[[ 28   3   6  -4]
 [  3 -12  -6 -15]
 [  1 -19  -8 -27]
 [  2 -14  -7 -17]
 [ 11  -6 -16   4]
 [  8  13  35  -8]
 [  2   0  -3  -2]
 [ 26  -3   8  -7]]
=>
[[  8  13  35  -8]
 [ 28   3   6  -4]
 [  2   0  -3  -2]
 [ 26  -3   8  -7]
 [ 11  -6 -16   4]
 [  3 -12  -6 -15]
 [  2 -14  -7 -17]
 [  1 -19  -8 -27]]

[[-25  20  21  29]
 [-29  15  17   5]
 [ -4  -5  -3  37]
 [ -1  27  24  40]
 [-20  25  15  29]
 [  5  13 -16  -6]
 [  5 -27 -11 -17]
 [ -6  26  12  10]
 [ -6  33  25  30]
 [  7  17  -8   6]
 [  2 -13 -21  -2]]
=>
[[ -6  33  25  30]
 [ -1  27  24  40]
 [ -6  26  12  10]
 [-20  25  15  29]
 [-25  20  21  29]
 [  7  17  -8   6]
 [-29  15  17   5]
 [  5  13 -16  -6]
 [ -4  -5  -3  37]
 [  2 -13 -21  -2]
 [  5 -27 -11 -17]]

[[-25  11   7  15]
 [ 14  26   0  38]
 [ 36  -6  -5   7]
 [  4 -22  -6 -26]
 [ 25 -16  -6 -20]
 [ 33 -11  -6  -8]
 [  0  33   3  38]]
=>
[[  0  33   3  38]
 [ 14  26   0  38]
 [-25  11   7  15]
 [ 36  -6  -5   7]
 [ 33 -11  -6  -8]
 [ 25 -16  -6 -20]
 [  4 -22  -6 -26]]

[[  1  33 -14  -8  -1]
 [  5 -15  42  20  23]
 [  7 -20  37  16  29]
 [ 15 -26  34  16  23]
 [-31   2  11 -31   0]]
=>
[[  1  33 -14  -8  -1]
 [-31   2  11 -31   0]
 [  5 -15  42  20  23]
 [  7 -20  37  16  29]
 [ 15 -26  34  16  23]]

[[-12 -27  -3 -39   2  33  10 -21 -18]
 [ 29  -2  -3  -1  -2  -6  28  -6  13]
 [ 28 -13 -29   8  36   5  23  31  39]
 [ -2  11  37  -3 -38  14 -12 -36  -7]
 [ 15  17  33   4 -37  13   3 -29   0]
 [-22 -22   3 -34  -6  25  -2 -22 -21]]
=>
[[ 15  17  33   4 -37  13   3 -29   0]
 [ -2  11  37  -3 -38  14 -12 -36  -7]
 [ 29  -2  -3  -1  -2  -6  28  -6  13]
 [ 28 -13 -29   8  36   5  23  31  39]
 [-22 -22   3 -34  -6  25  -2 -22 -21]
 [-12 -27  -3 -39   2  33  10 -21 -18]]

[[  6   8  -3  -1   8   4  -4   9   5 -10  -2  -5  18   1   1]
 [  3  -3  -4 -17   4  10  -3  13   8 -15  -7 -16  18 -11   6]
 [ -1   3   2  10  -2  -5   2  -7  -4   8   4   9  -8   7  -4]
 [  8  10  -4  -2  10   6  -5  13   6 -13  -3  -8  23   1   2]
 [ -8 -22  -2 -32  -7  10   1   7   6  -9  -9 -22  -2 -24  10]
 [ 10  15  -3   6  11   3  -5  10   5 -10  -1  -2  22   7  -1]]
=>
[[ 10  15  -3   6  11   3  -5  10   5 -10  -1  -2  22   7  -1]
 [  8  10  -4  -2  10   6  -5  13   6 -13  -3  -8  23   1   2]
 [  6   8  -3  -1   8   4  -4   9   5 -10  -2  -5  18   1   1]
 [ -1   3   2  10  -2  -5   2  -7  -4   8   4   9  -8   7  -4]
 [  3  -3  -4 -17   4  10  -3  13   8 -15  -7 -16  18 -11   6]
 [ -8 -22  -2 -32  -7  10   1   7   6  -9  -9 -22  -2 -24  10]]

[[ 20  19  -9 -20  -4   4  -2]
 [  8   7 -33 -23  -2  16  -3]
 [-25   5  11  -4  24  -9  21]
 [-17   9 -11   3   5 -13 -14]
 [-13  -7 -23 -24 -22  19   8]
 [ 17 -31   9   1  -1 -19  -1]
 [ -5   1   9  10  -4   5  -2]]
=>
[[ 20  19  -9 -20  -4   4  -2]
 [-17   9 -11   3   5 -13 -14]
 [  8   7 -33 -23  -2  16  -3]
 [-25   5  11  -4  24  -9  21]
 [ -5   1   9  10  -4   5  -2]
 [-13  -7 -23 -24 -22  19   8]
 [ 17 -31   9   1  -1 -19  -1]]
---
[[  4  -9  10 -19]
 [-30  10 -22  -4]
 [-14  14 -27  12]
 [-25   1 -22  -8]
 [ 13   8  -4 -18]]
=>
[[ -9  10]
 [ 10 -22]]

[[-27   9  -2  24]
 [  3 -29  31 -22]
 [-15  24 -20 -18]
 [  7  31  34  -9]
 [ 10 -16  24  20]]
=>
[[  9  -2]
 [-29  31]]

[[ 18 -30  11  10  36]
 [-43  25   4  -9  19]
 [-13  28 -32 -18  -7]]
=>
[[-30  11]
 [ 25   4]]

[[  8  -2 -15  -7  10]
 [-11  40 -35  11 -11]
 [  9  22  -6 -17  37]
 [-12  10 -35  -5  -8]
 [  4   6  16   2  15]]
=>
[[ -2 -15]
 [ 40 -35]]

[[  2 -22  -9   9  14]
 [-29 -21  19 -29 -42]
 [ 26 -42 -21   7  -5]
 [ 19   0  -5 -24   3]]
=>
[[-22  -9]
 [-21  19]]

[[ 20  16 -15]
 [-39 -10  10]
 [  7  -6  38]]
=>
[[ 16 -15]
 [-10  10]]

[[ -6  40  21   3]
 [  8   3 -40  20]
 [  5 -41   5  20]
 [-19  -3 -31 -25]
 [ 32 -29  12  -8]]
=>
[[ 40  21]
 [  3 -40]]
---
[[ 41  36  11  14 -21]
 [  6 -20   1 -11  -8]
 [-37 -20  -9 -14  20]]
=>
[[-20   1]
 [-20  -9]]

[[ -2 -33  13  -3  17]
 [-28   2  22 -13 -38]
 [-12  28  12  -1 -17]
 [-15  19   7  13 -33]]
=>
[[ 2 22]
 [28 12]]

[[-14  30  37]
 [ 38  22  32]
 [  5  43  -9]]
=>
[[22 32]
 [43 -9]]

[[ -2  28  15  32]
 [ -1   3 -19  -8]
 [ -6  13 -19   0]]
=>
[[  3 -19]
 [ 13 -19]]

[[ 11 -30  -5  19  27]
 [ 14   2   1  -1   6]
 [ 15 -29  -8  14  31]
 [ -6  -2  -8   0  -4]
 [ -8  -2  -8   3  -7]]
=>
[[  2   1]
 [-29  -8]]

[[ -6   7  38  26]
 [-16 -33 -12  39]
 [ 15  -7 -32 -16]]
=>
[[-33 -12]
 [ -7 -32]]

[[  5  25  34 -42  -5]
 [ 15  23   9 -13   5]
 [  6   0 -32  -1  17]]
=>
[[ 23   9]
 [  0 -32]]

[[ 19  18  14]
 [-37  17  -5]
 [-26   9  -2]]
=>
[[17 -5]
 [ 9 -2]]

[[  1 -12 -20  30  20]
 [ 35  -6 -14  -2  31]
 [-17  -7   5   3  34]]
=>
[[ -6 -14]
 [ -7   5]]
---
[[  5 -29   7]
 [-15  12   7]
 [-17  14   6]
 [-16  17   2]
 [  2 -11 -12]
 [ -7  34   5]
 [  6 -25  -2]
 [ -5 -14   9]
 [ 14  24   9]]
=>
[[-15  12   7]
 [-16  17   2]
 [ -7  34   5]
 [ -5 -14   9]]

[[ -2   4   9]
 [ 10   6  -9]
 [ -2  13   7]
 [  5  10   2]
 [ 20  -3 -35]
 [ 11  -9 -10]
 [ 12   4 -19]]
=>
[[ 10   6  -9]
 [  5  10   2]
 [ 11  -9 -10]]

[[  2  -6  -4 -19  -2  -6  -7  -7  -4  15  13  -9   3  -2]
 [  2  -5   1   0  -8   7   5  -5   3 -28   3  -4  -4 -27]
 [ -4   0  -3   9  -2   0 -17   5  -5   3   1  -7  -9   6]
 [ -1   7  -6  -2   2  -3   0   2  11  20  -4 -10   0  -7]
 [ -3   2  -4 -37  -3   0   2   1  -5 -23  18   1   5   2]]
=>
[[  2  -5   1   0  -8   7   5  -5   3 -28   3  -4  -4 -27]
 [ -1   7  -6  -2   2  -3   0   2  11  20  -4 -10   0  -7]]

[[-12   5  14  -1]
 [ 33 -12 -38  28]
 [ -2  -1   3   3]
 [ 23  -8 -25  19]
 [ -3   1   4  -1]
 [ -2   4   2  -2]
 [ -4   1   6   0]
 [  0   7   0   0]
 [ -1  -7   0   4]
 [ -3  -3   3   1]
 [ -7  -6   5  -1]
 [ -7  -3   5  -3]]
=>
[[ 33 -12 -38  28]
 [ 23  -8 -25  19]
 [ -2   4   2  -2]
 [  0   7   0   0]
 [ -3  -3   3   1]
 [ -7  -3   5  -3]]

[[ 13 -27   0  -4  40]
 [  6 -30   4   5  41]
 [ -6 -33  12   3  40]]
=>
[[  6 -30   4   5  41]]

[[  7   1 -12  11  23 -26   0   0]
 [  8  -2  -8   9  24 -16   3  -2]
 [ 19  -8  12  -3  23  30  17  -9]
 [  3  -3  -6  10  12 -13  16 -10]
 [ -7   0  -2  22  15 -18  26 -13]
 [ 16  -4  -6  -9   2   0   9 -12]
 [ 15  -5  13   0  19  26  21 -11]
 [ 23 -10  13  -6  25  38  15  -8]]
=>
[[  8  -2  -8   9  24 -16   3  -2]
 [  3  -3  -6  10  12 -13  16 -10]
 [ 16  -4  -6  -9   2   0   9 -12]
 [ 23 -10  13  -6  25  38  15  -8]]

[[-12  17  15   2 -13  -5 -18   2  10  14   0]
 [-10  38 -17  20   0  21  -9 -23  31   8 -35]
 [ -6  24  21  22  -5 -10  -5   6  -3  30   9]
 [-13  26  22  18 -12 -10 -12   6   5  26   6]
 [  6  25  -6  20  14  11  -3 -17   5  21 -16]]
=>
[[-10  38 -17  20   0  21  -9 -23  31   8 -35]
 [-13  26  22  18 -12 -10 -12   6   5  26   6]]

[[ 10 -17]
 [-26  19]
 [ 13 -31]
 [ 12  -2]
 [ 20  -2]]
=>
[[-26  19]
 [ 12  -2]]
